Each path below is one point turned by a fixed rotation once a step. After each direction that follows a path, write how fast that rotation turns it, in degrees per step (0 if it stays still).
Each turn is a multiple of 5 degrees from 10 to 175, or 0.
Each row of a path follows its step; steps can be skipped.
path 1
step 0: [  2 -23  -7   1  -7 -15  -6  17 -10 -17  -4   7  -6   5   3  -7  10  12
  -2 -16   2   8 -14   1  21  -4 -26 -19  -5  11   6  12   8]
step 1: [ -7  11 -23  -8 -10  -8 -25   1 -12  10  -9  -6   1  -3  -4 -21   0   4
 -11 -11  -3   3  -3   5   9  -6   1   5  -7  12  -6   8  36]
step 3: [-12  19   3   7   8  -5   4  18  -8 -13  -6  -5   8 -18 -12  16  10   3
   3 -24  -9   6  -8   0  18  -8  -8  -5  12  24   9 -10  -7]
step 4: [ -7  -1 -15  27  13   8 -10   5   3 -10  -8  -4  12   0  -7  -6  27  17
  -7  -5  -2  -6  19  18  11 -11  12   0   1  15  -9  -3   8]
step 5: [ -5 -14  -1   5  -6  13  -5   0   2   0   1  12  12   4   2   3   0  10
  -1 -22  17  -9   9  -1  -4 -24 -17 -22  12   7 -27  14  11]
step 6: [ -9   6 -13  -7  -9  -7 -12  14   3  22   0  -8  -5  -7  -9  17  -2  -1
  32 -15   2 -19  -6   1  15  -4  -7  -4  15   7 -11   2  17]
step 7: [-12  15 -21  11   3  -5 -13  -3 -10   8  10   2 -20  15  11  -2  10   7
   4  -7 -14 -21   7  21   8  -1  -5 -21  12  -2   9 -12  -6]
step 8: [ -3   8 -11  11   1  -7  -4   3 -19 -16 -15  -4   0  22   7   9  -4   7
 -12   1  -1  -4  -5 -11  18 -26 -29 -13   3   8   5  10  -6]
step 9: [ -3 -10 -27   9   0 -16 -13   7  11  -6 -17  10  -5   7  -5  -4   3   4
  -4 -14   5 -11 -15 -12  18   3   2   5 -16  22  -1   8  19]
step 10: [-11   3  -7 -10   6  -8 -14   2  -3  -1   9   7 -10  -4  -6 -28   3   0
 -13 -29  -3   3   8  -5  -7   5 -11 -26   4  12  -2  -6  24]
step 11: [  5  22   0   0  -6  -5  -5   6 -10   1   5 -17   1 -17   7   3  11  12
   3 -11   2  11  -5  -1   2 -23 -24   4  13  19   9 -16  23]
Speeds:
[  0  -2   3   2   1  -8   3   1  -3   3  -3  -1  -1   1   4 -10  -1   1
  -8   0  -7   2 -10  -5  -2   3  -2   3   2   3   3  -2   6] -> 40
[-4  3 -6  7 -1  8 -4  2 -1  2  4  3 -1  0 -1 -4 -1 -4 -6  1 -4 -4  7  0
  2 11  5  4  2 -3  0  0  4] -> 130
[  0   1   0   1   1   2  -3   4  -2   2  -1   1   2   2  -6   3   6   1
  -3  -2   9   7   1  -2 -11   3   2   4   6   8  -1  -6  -3] -> 45
[-3  7 -3  7  0 -5  6  1  1 -5  2  3 -4 -2 -1 -3 -5  5  9 -3  5  4 -4 -4
 -1  5  1  2  1 -4 -7  5 -2] -> 110
[-4 -1 -3 -1 -7 -4  2  4  8  3 -3 -1  0  1 -6 -1  3 -8  1 -3 -3  4 -6 10
  5  4  1  4 -1  4 -1  1 -4] -> 125
path 2
step 0: [ 11   3   5   6   2 -13 -14 -27  -5   0 -23  -1 -12   2   8   0   7 -26
   5 -10  -6  11  -7 -10  -8   6  18 -14   2   7   5 -15  -8]
step 1: [ 10   3  -6  18  -2  11 -12  -2  25  11 -13 -10   4  -6 -13  19   4   3
   5 -16  -3  -7  16 -14   3 -11  -6  -2  -7  16  13  10 -15]
step 2: [ 15  10 -11  18 -20  -7  -4  -7  -2   6  10 -14 -25 -14  16   5  -3   8
   9   6 -16  14 -13 -14  -8  -5   3   0   4  12 -11  -9  -2]
step 4: [ 11  -2 -11  14 -12  15  -6   4  11   6   2  -5  -1   9  13  19   7  22
  -6 -25  -9  11  12 -18   0   1   9   1 -11  12   0  18  -3]
step 5: [ 19  10 -12  22  -2   3  -5  10 -10  16  -2 -15  -5 -15  14   5  -8  -6
  -1   6  -7  15  -3   4 -16  11  -4  -3  -9  -6 -23 -19  -4]
step 6: [ 10 -12  -3  -6   8  -7 -17   2 -14  15  -6   5  14  10   5  -2  11   4
 -19 -21  -3   5  12 -15   2  -6   4  -4  -6  23  -7 -23  -9]
step 7: [ 12   1  -1   9   5   8   4   3   1  12  -7   1  -2  -3  17  26  -6   0
 -13 -16 -21   9  -2 -17  -7  25   1   0  -6  -7   3  20 -12]
step 8: [ 12  -7  -2  13  10 -15   2  18  -8  20  -6 -27  -2 -24  -2   4   4  -1
  -6   6   9  12   9  -3  -4   9  -6 -16   2  11  -5 -16  -5]
step 9: [  9   1  -3 -18  -3 -18  -9  -6  -6  15   1   9  11  16   4  16   3  -3
  -9  -6 -17  12  -9 -20  -4   6 -11  -4   1  23  12 -12 -13]
step 10: [  3  -3  -6   4  16   7  -2  -9   8   7 -11 -17  -9 -27  11  26   0  -4
 -15 -13   5  10  -7 -14   0  14 -10   6  -4  -4  18   6   5]
step 11: [  8   8 -10  -1  -8 -19  -8   6   2   7   6 -25 -14   5  -1   2   5  -4
   8   3  14  23  11  -3  -1  16  -3 -24  -6  25   5  -6  -4]
Speeds:
[  4  -3  -3   9  -8   2   1   0   1   0  -2   3   3   0   5   0   2   5
  -2  -3  -4  -5   3   3  -2  -6   7   3  -2  -3 -10  -4  -4] -> 25
[-3 -4 -6 -2 -7 -3 -5  1 -2  3  8 -1 -1  6 -5 -2  0  3 -4  1 -3 -7  5  0
  7  1 -2 -1 -4  8  1  6 -5] -> 145
[-8 -2 -5 14 -2  4  4  2  0  1  3  5  4  0 -5  0  0  0  4  1  1  6  2  1
 -4  3 -2 -6  4  3  5 -1  1] -> 110
[  5   3   5   1  -3  -1   1   7   4   5  -2  -9   1   4 -10   3   2   2
   5   6  -2   4   1   2  -3  -1  -1   0   0  -1  -7   5   5] -> 110
[ 4  5  2 -4  1  6  3  6  8 -2  6  7  3  3 -2  6  1 -2  1 -2  4  1  1 -4
  4  1  3  5  6  7 -2 -3 -6] -> 135
[ 5  1  2  1  1  2 -3  0 -3  0  1  1 10  6  1  0 10 -5 -3 -2 -4  2 -2  2
  4 -9 -1 -3  1 -3  9  3  0] -> 125
